Each path below is one point turned by a fixed rotation once a step. After each direction that follows a path, write how fast that rotation turns it, in degrees a step (0 if it stays still).
Each turn is a multiple of 5 degrees from 10 to 175, or 0.
Each row of a path follows its step; steps can be skipped.
Path 1:
step 0: [6,-27,18,7,10,13,5,24,4,20,10,-3,-6,-10,-18,2,-10,-19,14,3,9,16,4,18,-9,6,17,6,1,-17,-3,-13,-1,14,-1,4,26,13,11,-17,10,-21,9,0,13,-7,5,-6,-10,-5,-13,-7]
step 2: [8,-15,0,0,0,5,11,17,3,22,4,5,3,-20,2,-12,1,2,16,3,-7,13,6,-7,6,-19,14,-4,6,-18,-9,-8,1,18,15,-4,9,-13,0,-6,12,-11,14,-5,-15,23,6,-19,15,-22,-36,3]
step 3: [9,-17,12,21,7,-4,-5,-4,-10,19,-3,-2,8,-12,-10,-8,-13,1,-9,-2,0,-1,4,12,-9,-21,-7,-16,-12,-6,11,-15,18,-5,26,0,18,-15,-14,-8,17,-8,10,8,-7,5,8,-21,6,2,-35,12]
step 4: [-3,-29,20,14,20,19,-3,9,9,16,7,4,2,2,4,-19,11,-7,-5,9,-5,-5,-7,-5,3,-26,11,10,2,18,3,-18,20,3,5,3,12,-16,-20,-6,4,4,6,2,-21,9,-10,-10,8,14,-19,17]
step 9: [14,0,28,5,13,-7,-6,21,-17,3,-12,13,-27,-5,-9,-36,1,-7,-8,1,-2,11,2,-9,5,27,-5,2,4,-6,10,13,-7,4,7,-2,-4,-20,5,-1,2,-20,-12,6,-17,6,-6,-10,18,4,-7,-5]
step 10: [12,-16,33,17,-1,-6,17,11,-9,-3,-5,9,-5,0,-11,-15,12,-12,-4,2,-5,5,-9,17,13,18,9,2,-5,-24,3,0,-5,11,-12,-19,3,-14,-17,0,11,-26,0,19,-4,-11,1,-1,17,-21,-2,8]
step 19: [-3,0,9,19,2,1,-3,24,-15,25,-5,4,-5,2,3,-30,-21,-21,20,4,7,20,13,-4,3,-13,-9,23,3,2,-6,22,3,9,13,-11,2,4,-13,-13,-4,-5,-1,-1,-9,1,-20,10,-10,-2,-19,-7]
step 20: [12,-10,10,11,0,-5,6,3,-15,13,0,19,-2,-12,-14,-4,-13,-10,-13,3,11,29,20,5,24,-12,-7,17,-3,-14,-16,21,26,7,14,-8,0,-7,-20,5,1,-21,-17,5,-5,0,-10,-13,5,3,-4,-4]
step 21: [6,-16,11,-2,17,-16,14,22,-10,15,-10,-4,2,-10,-4,-26,-3,-2,-4,2,9,41,8,-2,21,-14,7,4,5,-13,16,5,8,-2,2,4,-6,-9,-18,-15,17,-8,-3,6,-10,-12,-7,-6,-3,5,10,22]
step 24: [-2,2,13,7,1,-9,0,13,-15,-9,-18,-10,-19,-13,-19,-21,14,8,-4,-5,12,-10,-5,3,7,-18,4,16,0,-2,-8,-8,8,-15,-3,9,-12,-21,-12,-22,-2,-30,12,-4,29,1,-6,2,1,6,-17,14]
Directions:
[4,1,-2,2,3,8,-3,-3,-6,-2,4,3,-7,1,3,-1,-2,4,-7,-3,2,0,3,2,-5,0,5,3,5,1,-2,2,4,-2,-5,-5,0,-4,-2,-3,6,4,-3,-3,-4,2,6,3,0,0,0,-6]	135
[1,-6,2,-3,1,-4,-2,-2,5,-4,3,2,-4,9,0,4,6,-1,-2,0,2,0,4,8,2,-2,4,6,-2,-2,-2,-4,7,1,-2,6,-5,2,-8,1,1,1,0,0,4,3,-4,-1,0,0,3,3]	110
[7,3,4,6,0,-7,1,1,1,-4,2,0,2,-1,1,-8,2,5,0,-4,1,4,4,-7,0,-1,-7,7,-2,7,-1,0,4,1,-7,-1,-2,2,0,3,0,1,1,0,3,-6,3,-4,4,0,3,2]	25
[-6,-5,-5,3,0,-1,-3,-6,2,-2,-4,1,-3,-6,3,1,4,-2,3,-4,-3,8,-10,1,1,4,-2,3,0,5,3,2,5,0,-2,2,-2,-4,-1,3,3,-1,5,-2,2,2,6,-2,-6,-1,-5,1]	35
[-8,2,-3,1,0,3,5,0,2,-6,0,5,-4,-1,-6,2,-4,1,-1,4,-2,-2,0,0,2,-1,3,1,3,0,0,3,1,10,-4,-1,1,-4,2,5,1,5,1,-2,-4,-4,-6,-10,5,2,1,3]	135
[2,2,-4,-6,-5,-3,1,0,0,-3,3,-3,3,3,-4,-3,3,-5,0,-2,-2,2,-1,-2,-4,-1,-6,0,3,0,7,1,5,-4,-2,3,6,-8,1,-7,6,7,-4,5,0,0,-7,-1,-3,1,0,0]	145
[-3,4,8,-4,2,-2,0,-1,5,-3,-4,-1,-4,0,2,0,1,5,-2,-3,-2,-2,-8,2,0,4,-2,0,6,-6,-5,5,6,2,1,2,-3,-2,4,-6,0,-6,-1,4,-2,-6,-1,7,2,-1,4,2]	25
Path 2:
step 0: [-4,-19,16,8,-8,-5,2,8,8,-5,-16,-8,19,33,1,-3,8,10,-7,-6,4,6,-13,-1,8,-9,-30,10,12,-10,-4,-2,-26,11,4,16,-15,-2,-9,-15,-12,18,2,-17,-22,-8,13,-15,-15,-8,4,4]
step 1: [-4,21,-22,-6,4,-3,-2,13,-1,-4,5,-8,14,6,-7,-28,7,4,-7,21,-17,-4,-5,-3,-10,18,-6,-8,6,-8,3,22,19,-23,0,-15,14,10,-8,-1,-33,-6,-5,0,8,1,14,21,-1,12,0,18]
step 3: [-11,-10,1,2,-23,-2,10,3,-24,13,-4,-20,-30,11,-1,-17,-19,8,-19,0,-3,3,4,2,-5,16,-15,7,9,-20,14,-21,0,8,-8,-5,-25,-5,5,-4,-7,3,12,5,21,21,0,4,-13,-8,14,2]
step 10: [18,-25,-2,-6,7,-14,-11,-2,41,14,-16,-7,-2,-23,7,-23,-16,-10,12,7,-6,-7,-7,-11,-1,-13,-12,-6,-1,4,-5,15,-3,19,9,-25,5,-1,7,-9,-5,1,-9,-2,-11,-1,-13,5,-5,13,-13,-11]
step 13: [-2,-5,-6,-1,5,6,1,-1,2,4,8,11,11,-15,12,-3,-24,1,4,-8,8,-16,-4,-11,7,13,-38,5,1,-17,4,0,-3,-8,-27,-7,11,-18,7,5,-13,12,-17,-23,-22,2,11,-3,9,9,1,32]
step 14: [-12,-2,2,19,-17,-25,-5,5,4,6,2,-15,-29,5,9,-14,2,0,-1,31,5,-4,14,-5,-21,-13,6,5,15,0,1,11,18,8,3,-13,-2,-9,-5,-25,1,3,7,13,-18,10,0,22,-9,1,-23,4]
step 15: [-4,-2,-1,-19,8,-4,1,1,3,-10,3,-9,7,16,-25,2,-20,4,10,-7,-16,8,-10,18,11,3,0,11,-6,-19,-9,-4,-30,27,-3,13,-19,-9,13,10,-25,-20,16,0,-17,3,6,19,-6,-4,-6,-6]
step 17: [-16,-6,1,4,11,-35,-3,12,3,-16,0,19,-10,14,9,15,-4,22,0,13,4,0,1,-4,-4,-11,-1,24,7,-17,2,-15,-10,-37,-15,7,-3,-15,10,-9,6,-5,-9,-11,-9,-15,5,-5,13,9,-4,14]
step 22: [-18,-6,-5,-3,-7,-16,17,15,2,-8,-7,-5,6,-7,-14,-33,2,-10,5,11,-7,-5,26,-16,-19,-4,-28,-10,6,-9,-19,3,5,-6,6,-4,21,-5,0,-18,23,2,9,13,11,20,15,-6,3,1,3,-4]
step 24: [1,13,-11,2,-4,30,-8,-21,5,19,9,20,-13,3,-16,-3,-7,-8,5,-5,-5,-9,1,-11,-22,16,-13,15,8,-2,-6,0,4,-14,-4,-16,-1,-11,-12,2,-26,-9,-12,2,11,20,8,17,-29,-7,15,3]
Directions:
[2,-1,5,4,2,4,-3,-2,-2,-5,-3,4,-3,0,6,0,-2,8,4,-4,-2,-2,1,-6,-4,4,0,-1,-1,1,3,-3,0,-1,-4,-6,4,7,1,3,3,-9,0,-3,-5,2,-5,3,-2,4,5,2]	100
[1,-4,2,0,-1,6,3,-2,0,-5,-3,-1,5,1,4,0,3,0,2,3,2,-1,4,6,-4,-6,-3,-6,1,-4,2,6,0,-2,3,1,2,-2,0,-3,-4,4,-4,7,-9,0,2,5,-7,6,-4,2]	80
[1,-4,0,-7,-3,1,4,-2,-3,-6,3,0,1,5,3,-4,-3,-1,-1,-3,5,-1,-7,1,-4,-2,-2,-3,9,2,-5,-4,0,10,-1,3,5,-5,-3,2,1,-4,-3,1,4,0,0,1,1,0,6,-1]	115
[-5,1,2,0,0,-1,-2,5,-1,-5,3,-5,0,7,4,-2,7,-1,-5,0,-3,0,-6,3,5,-2,1,3,-1,-5,3,0,2,1,0,-1,-7,-1,6,-1,0,-2,1,0,0,2,-4,7,5,1,2,11]	25
[-6,3,4,0,0,-3,3,-3,2,-2,-6,4,5,-1,-11,-2,-2,3,4,0,0,2,2,-1,2,-3,7,5,5,-2,2,5,2,0,-2,0,2,-4,1,-5,8,-6,-3,4,1,-5,-2,3,1,2,1,1]	140
Path 3:
step 0: [12,-13,-2,-7,1,3,7,4,3,-25,-26,-1,29,0,-8,-1,-4,-12,26,-15,10,0,-10,10,-7,3,-8,-7,-3,12,11,18,16,-27,18,-11,-7,-9,12,-6,-14,12,10,-6,18,5,-4,-13,0,-5,-30,10]
step 1: [-36,-23,-4,25,11,-1,3,-6,-20,-8,0,-2,20,18,6,6,10,2,-2,4,-10,-3,1,6,-7,-6,10,-15,8,5,-12,-5,-5,1,-8,-23,-3,-15,-2,20,2,7,-18,-21,11,14,-3,-31,-14,6,16,2]
step 5: [-2,8,21,7,-12,-8,13,6,-2,-5,-10,20,-21,-29,-10,6,4,-8,-3,-13,25,2,32,3,13,-3,-5,19,-6,18,0,0,-3,11,7,5,-10,-13,6,-6,-16,21,20,-5,-15,-1,15,8,14,5,19,9]
step 7: [6,-3,-30,16,6,10,13,9,11,-26,2,-1,22,-5,-6,19,-6,3,3,0,-9,-14,-22,7,4,10,-10,-10,7,-14,-11,-14,2,-5,12,-1,-7,32,-9,-18,10,11,15,9,8,10,-15,-18,16,-1,18,-11]
step 9: [13,-7,-6,-5,8,-18,8,-29,-5,-13,9,-6,-7,21,28,-5,-5,3,-7,-11,-23,0,2,-12,4,-13,12,2,-5,-11,11,-1,-1,1,2,16,3,0,-1,6,3,-16,6,-8,-26,-1,-21,35,-23,2,-22,1]
step 17: [-8,5,7,-17,18,-9,7,-5,8,27,-20,11,24,-5,-16,9,3,-3,6,4,-4,-9,9,0,15,-7,18,-4,-7,23,13,2,22,6,2,6,4,5,-16,-10,-1,12,16,-4,6,-29,29,6,-19,-20,6,-9]
step 18: [20,-15,7,-1,9,6,-6,0,-1,-13,-19,1,21,1,-6,-4,-6,-9,7,-11,16,6,-13,-4,-29,-17,-11,-6,-8,13,33,12,3,-27,4,-10,5,-4,10,4,-4,-2,21,1,22,9,-9,-26,-4,2,-1,-21]
step 19: [-30,-25,-10,28,4,4,-28,2,-26,2,-9,-9,-6,17,-2,5,4,11,-17,-11,-11,4,-2,-13,-6,6,15,-11,7,-4,-12,-2,-7,4,6,-2,16,-1,-3,6,3,8,-7,-12,9,7,-16,-22,8,10,28,-11]
step 20: [14,4,-9,0,-6,-8,-22,-22,-4,3,-19,1,-18,2,-14,-14,-10,-9,-11,-14,11,-11,5,7,19,-11,-2,-9,2,-2,-3,-12,-18,16,-10,6,-8,-8,-14,14,-14,-3,-13,15,-1,-13,-19,27,25,-25,12,8]
step 21: [23,24,6,-17,-17,-6,-3,-8,7,4,11,-5,-3,20,5,21,-1,4,-3,0,0,18,17,19,-14,25,-4,-3,2,-7,7,20,-23,7,-9,4,1,-9,-8,14,15,-6,-2,-4,-15,2,-5,-8,20,1,-36,-9]
Directions:
[-2,-1,0,6,2,0,3,6,3,4,1,-2,-6,-5,-3,2,0,1,-4,-7,3,-6,5,0,-8,1,2,-4,2,-2,-1,1,-5,2,2,1,-1,6,8,-2,7,2,-1,-3,4,1,1,2,-4,-7,-2,0]	125
[3,5,5,-2,2,-1,-1,0,-3,1,-4,3,1,-3,3,-6,-2,-6,8,-4,5,0,-1,0,5,-3,1,-2,2,-7,-1,-3,-2,-4,9,1,-4,2,2,-1,-1,7,-2,1,2,0,4,-2,4,-6,4,4]	145
[-1,-2,4,7,0,2,-2,-3,4,-4,6,-5,5,0,2,-3,-2,-6,-10,-2,0,2,-1,-2,5,-1,1,-4,6,-4,3,0,-4,4,-3,-2,0,2,-6,-3,0,3,-6,5,-3,0,-1,-1,2,-2,-7,0]	60
[0,-1,3,0,-2,3,4,-3,0,-3,3,4,0,0,0,9,3,5,-4,-2,8,-1,-1,4,3,5,3,2,-3,-3,3,-2,-7,-1,10,2,1,-3,-5,-3,-2,-2,3,-5,-5,5,-2,-6,-1,-2,1,0]	160
[5,-2,-2,-1,-2,0,-3,-6,-2,-2,-3,3,-1,2,3,-4,-1,5,-5,-2,2,1,4,1,-1,-4,-6,3,-1,-7,-1,-1,5,-1,-1,3,-2,0,5,-1,2,0,3,-5,1,-4,2,-9,-3,2,-13,-1]	120
[5,1,0,-5,-1,7,3,3,-4,6,0,1,1,-1,-2,3,-6,3,-1,-1,-9,-5,4,1,4,-4,2,-3,-3,0,8,-4,1,2,-5,9,0,-1,-3,4,0,2,0,1,-2,3,1,0,2,-5,-2,5]	100
[-3,0,1,2,0,4,-2,-4,-4,2,-2,-2,-4,2,-8,-2,-5,6,4,-2,6,6,2,1,1,0,1,6,3,-1,3,3,-9,-2,-6,5,0,-1,2,-4,5,-3,-1,4,-1,-2,2,1,8,4,4,-1]	45
[-5,-1,8,0,6,1,-3,-6,0,-4,2,3,0,-5,0,0,-1,-9,4,3,-5,-1,6,-1,-3,-5,-4,5,5,6,3,-1,-1,-1,0,5,2,-1,0,1,5,1,1,-8,-1,5,-5,-2,-2,1,0,-2]	85
Path 4:
step 5: [6,14,-19,15,9,6,-39,12,8,-6,-3,13,16,-5,-6,0,-15,-6,3,2,-5,-16,5,7,-10,14,12,-5,-4,4,12,-9,-23,-9,-2,-3,-19,-16,0,-26,-4,22,-4,-18,-7,5,-5,13,17,4,19,-3]
step 9: [-13,-7,-14,12,0,12,-29,4,-1,-18,12,-14,-4,-11,-12,-3,-6,10,12,-5,13,-12,4,-21,-26,3,16,16,-11,9,2,2,-16,-5,9,-10,-19,8,-19,-8,1,19,3,-19,8,16,-4,12,-6,-19,6,-15]
step 11: [14,-21,0,8,4,-12,-5,-2,-11,11,2,0,20,-12,-15,17,-3,-21,15,-17,15,-4,1,-27,3,8,-1,16,-12,12,7,-7,4,20,18,10,14,3,-5,-41,-10,6,-2,3,-6,-11,4,-2,-2,-6,11,-9]
step 13: [-22,-25,-16,15,-10,13,-7,8,-10,8,-12,-3,-1,-12,13,-4,0,-9,4,21,-6,-9,-5,-9,-5,-4,14,14,-3,5,2,-6,-5,-5,17,-21,-4,4,-12,-24,27,-3,0,-30,-7,5,6,-4,-5,-16,-9,-25]
step 15: [-25,-3,-16,13,14,-1,-6,11,-8,2,3,7,22,-9,-4,0,-13,-29,0,-21,-3,0,5,-14,8,-1,-12,-5,1,12,-17,-11,8,7,21,-1,11,6,-3,-23,-14,-5,-5,-7,26,-18,-11,17,9,-27,0,3]
step 16: [-27,-12,-2,28,5,0,-16,16,-10,2,-12,12,13,-22,14,11,-13,-19,-14,6,-13,-1,7,9,7,24,12,-3,-4,6,-1,-24,-1,2,-1,6,9,-5,2,-11,13,20,-11,-17,12,8,1,-11,4,-11,-18,-12]
step 17: [-5,-9,-15,-19,-13,-7,-11,-17,-17,7,-13,-1,9,-26,21,2,-5,-12,-16,20,-11,-2,7,-1,1,8,29,-10,-8,14,3,-9,-10,9,3,-9,1,4,4,-18,8,6,-5,-34,-1,-5,-13,13,5,-5,19,-5]
step 18: [-16,-3,-37,-2,2,-1,-24,0,2,12,11,7,22,-7,1,16,0,-8,5,8,1,2,-5,14,1,13,1,-13,10,9,-11,5,20,13,-2,-21,-9,-1,-2,-17,-1,-10,-17,-10,6,-25,-18,28,13,0,8,5]
step 19: [-8,-8,-8,13,15,5,-10,22,3,-5,0,22,20,-6,4,-1,-17,-15,-6,-7,4,-10,20,-8,1,9,0,-3,7,-1,-19,-7,3,12,-7,-4,-20,5,-4,-10,-3,9,-34,-12,5,-5,-12,-9,39,-1,4,-17]
step 22: [-6,-17,-12,10,3,1,-19,-1,14,5,9,13,8,6,-2,36,-20,5,13,-3,24,-16,-4,-11,-26,13,9,-14,-3,11,9,8,9,13,-6,1,-20,-5,2,-18,-5,13,-15,-10,3,-6,-8,-7,22,5,17,-1]
Directions:
[6,-2,1,2,-1,5,-5,3,-7,0,-1,6,3,-1,-1,0,-5,0,2,-1,-1,0,2,2,2,3,-4,-8,-1,-1,0,10,3,2,10,0,-3,-2,1,3,-9,-1,0,2,3,3,2,-5,-1,-2,-1,0]	100
[-3,1,2,-7,-1,-2,-2,-5,-1,-13,6,3,-4,-2,-1,1,2,0,4,-2,2,7,5,-1,1,-1,1,-3,-4,-1,1,1,-1,4,3,-1,4,7,-1,3,0,0,4,-5,3,-2,-5,1,-1,-3,4,2]	130
[3,-1,2,-3,3,0,-4,6,-6,-1,4,1,6,-4,-3,-3,11,3,-1,2,7,1,6,3,-1,7,3,1,-1,0,-1,0,1,-2,-5,-2,-1,0,0,-1,3,7,-1,7,-1,0,1,1,-3,-3,-7,3]	155
[-5,-3,3,-3,-1,-2,-2,0,-1,2,-4,-1,5,3,2,-3,1,-7,-4,-1,0,7,-1,4,2,6,-2,-8,1,-7,-9,-1,-3,-2,-4,0,-2,-4,4,0,-1,-1,4,-4,-3,3,-4,7,2,1,2,-3]	25
[-7,-3,-4,-6,3,4,-2,1,5,-4,0,-2,-1,-3,1,5,3,2,3,-2,-3,4,4,-3,0,-1,2,1,5,6,-6,7,-2,-2,-2,1,4,-8,0,0,-4,-3,-3,2,5,3,7,1,0,2,-4,-4]	120
[2,-5,9,3,-7,0,0,2,-2,2,4,-2,2,5,-4,3,3,3,2,-3,1,8,-5,-6,-4,-10,1,0,-3,1,-2,-1,1,-2,3,-1,1,-2,3,-6,2,0,4,0,-2,2,-1,-1,-2,-6,-5,-4]	25
